Turns, then the turns between two rows, first turn first; the first pair answered:
turn Gorab:
147	44	62	-54	-85	110	-42	13	-168	-144	71	-131	-9	14	-26	176	-40	-117	87	-71	-13	-213	-143	-113	-107	-179	-158	85	-111	19	-68	-129	-63	-61	-23	-75	-148 |-> -8	122	38	-10	-136	128	-91	-94	-91	-95	-36	-84	64	38	-113	156	4	21	116	-27	-99	-82	-91	67	-126	-44	-60	31	-162	87	-187	-22	66	-144	-173	-187	-278
-54	200	-219	175	25	-18	-13	98	-76	196	-209	-58	-9	-290	-120	-33	137	263	79	-94	-204	84	-92	270	132	146	305	-87	337	190	-403	190	167	-159	-96	-66	-164 |-> 161	-118	-162	103	28	-48	194	244	-261	-15	154	-147	-201	-133	70	187	-150	-196	-30	-102	33	-124	-98	-226	40	-271	-201	-84	303	76	-41	-114	-271	-7	356	353	194
173	246	-25	73	20	25	-78	78	-8	62	-224	-63	-25	-114	132	69	-43	15	117	-71	-75	-55	-63	-27	49	-38	90	57	-2	21	-26	-79	-15	-46	-64	-18	77 |-> 77	62	-75	65	-128	69	129	-31	-92	-168	-58	-35	51	72	4	109	-82	-200	125	20	-87	88	-118	-52	40	-99	-75	13	-50	-29	17	33	-17	72	85	77	36
turn zal:
65	207	-130	44	-277	-40	-330	-53	-115	-49	90	30	123	158	33	185	10	-164	-10	-49	-177	68	-107	132	269	-37	49	4	67	34	-179	212	-14	32	-118	-154	-92 |-> -48	210	28	41	-160	-56	-287	5	-21	25	0	85	97	8	99	-13	63	23	-32	-65	-118	84	-46	230	209	64	125	4	51	-9	-275	98	26	-26	-232	-243	-105
-449	19	184	-317	-113	305	400	84	183	-358	-76	261	12	-119	-75	-183	9	-100	-40	208	173	99	31	133	-168	246	-284	156	-112	-139	140	-140	31	165	-77	217	-110 |-> -401	-76	80	-274	-200	286	433	24	56	-441	0	255	66	82	-87	99	-24	-330	9	272	56	144	8	79	-108	73	-362	135	-50	-155	181	13	31	226	59	216	-109
120	33	-23	-11	152	16	-88	166	171	110	-158	-245	-16	-433	-79	84	-45	141	127	19	267	-283	29	6	-27	45	61	93	14	170	-53	-189	-145	-140	-32	-7	-43 |-> 142	11	-18	-64	153	23	-10	185	118	66	-65	-224	-29	-380	-105	95	-107	49	95	44	323	-266	94	-127	-34	-33	-35	99	14	119	-3	-283	-222	-131	60	67	65
-203	66	-75	138	-150	119	-44	-288	-92	-85	-48	20	123	148	-145	128	71	-44	195	75	-107	307	-88	113	43	198	109	-104	-30	47	-183	209	120	171	-104	-19	-291 |-> -249	121	67	107	-110	145	-64	-218	30	-34	-113	69	30	4	-78	-43	104	112	181	14	-34	270	-78	125	-1	295	181	-41	-93	71	-180	109	224	79	-151	-25	-295
turn Datu:
-98	-53	-32	-43	-28	32	142	11	236	-230	64	-25	-19	161	114	28	107	-177	-7	98	-116	-194	62	-109	96	-64	29	-34	243	-131	140	180	-158	-80	-153	97	-184 |-> -112	-60	-31	-18	-36	84	161	14	266	-214	105	-7	0	187	75	0	92	-135	-16	100	-114	-136	60	-80	137	-51	80	-24	241	-70	77	228	-121	-78	-128	56	-213
-121	-75	259	-58	-99	-256	-17	16	-181	-138	-76	98	-281	-337	217	-291	172	18	-104	-136	-17	-2	126	-156	-8	-142	57	-36	66	-214	128	-310	-238	-77	36	-162	272 |-> -223	-171	328	-62	-204	-190	93	-50	-180	-152	-48	163	-254	-198	169	-317	150	-72	-31	-96	26	59	150	-188	-33	-86	-1	-65	5	-247	143	-224	-219	-24	19	-119	254
213	-64	115	16	116	-100	-8	174	-115	-58	-117	214	34	54	89	316	114	29	-66	-173	12	-223	104	-132	148	-27	96	-58	58	-24	-19	-104	-71	-145	-127	-235	85 |-> 161	-102	190	-40	44	-107	52	224	-95	-124	-21	205	-6	135	90	351	117	-46	-139	-148	102	-172	146	-171	114	-90	-61	-101	14	-11	18	-155	-106	-115	-55	-168	92
Then:
Between the rows of a pair lie 2 to 3 turns.
-66	-402	-34	-124	-75	-49	136	55	151	21	177	-154	-82	161	86	217	-13	-186	83	11	149	19	85	-249	-58	-56	-64	-122	-71	25	170	254	222	154	232	53	211 |-> 17	-337	8	-103	119	-147	45	151	135	224	112	-241	-219	8	182	159	-36	-60	48	-141	97	-64	93	-295	-78	-126	29	-19	-33	119	209	55	171	88	205	41	348 => Gorab, Gorab
105	175	-103	162	135	-68	-266	92	52	249	-124	-111	40	-94	-47	107	97	164	34	-110	-278	-74	38	209	179	47	407	-3	125	311	-86	171	94	-184	-103	-267	-54 |-> -93	38	-182	98	-95	40	-118	-120	0	-110	22	-54	249	155	-257	144	34	-11	60	78	-263	143	9	231	234	122	327	-75	17	207	-99	413	164	-47	-52	-240	-245 => Gorab, Gorab
94	-267	190	-242	-193	75	337	108	-91	-236	201	43	-198	-22	67	-4	-27	-90	-53	-90	369	-106	77	-261	-127	-86	-402	-19	-182	-207	313	-272	-265	174	227	212	198 |-> 284	-71	223	-178	53	-94	65	340	-22	188	-10	-5	-256	-316	233	-154	92	262	-59	-301	285	-318	141	-88	-73	17	-97	49	-29	-139	178	-470	-262	-1	108	16	297 => Gorab, Gorab
42	175	65	-128	254	-271	-124	446	120	292	-92	-7	-170	-288	51	-417	161	407	58	-198	42	-148	153	99	-43	26	120	180	280	-63	-204	-67	-253	-110	-243	-102	3 |-> -134	-222	-265	-86	-86	-197	164	71	-183	-345	274	-66	98	354	-202	129	-74	-293	142	116	-10	159	-56	-2	-5	-177	-241	33	258	-90	4	472	-244	222	130	87	-37 => Gorab, zal
-149	-63	244	21	-42	128	-113	173	159	-598	130	316	21	139	-199	-314	-299	-110	-108	-177	328	330	-68	-284	104	-24	-391	1	126	133	189	-227	-162	498	12	293	5 |-> 42	-1	283	32	151	-11	-264	398	135	-320	3	178	-110	-38	-8	-400	-289	21	-132	-321	332	140	-10	-349	153	-99	-253	67	184	166	217	-468	-258	408	18	331	154 => Gorab, Gorab
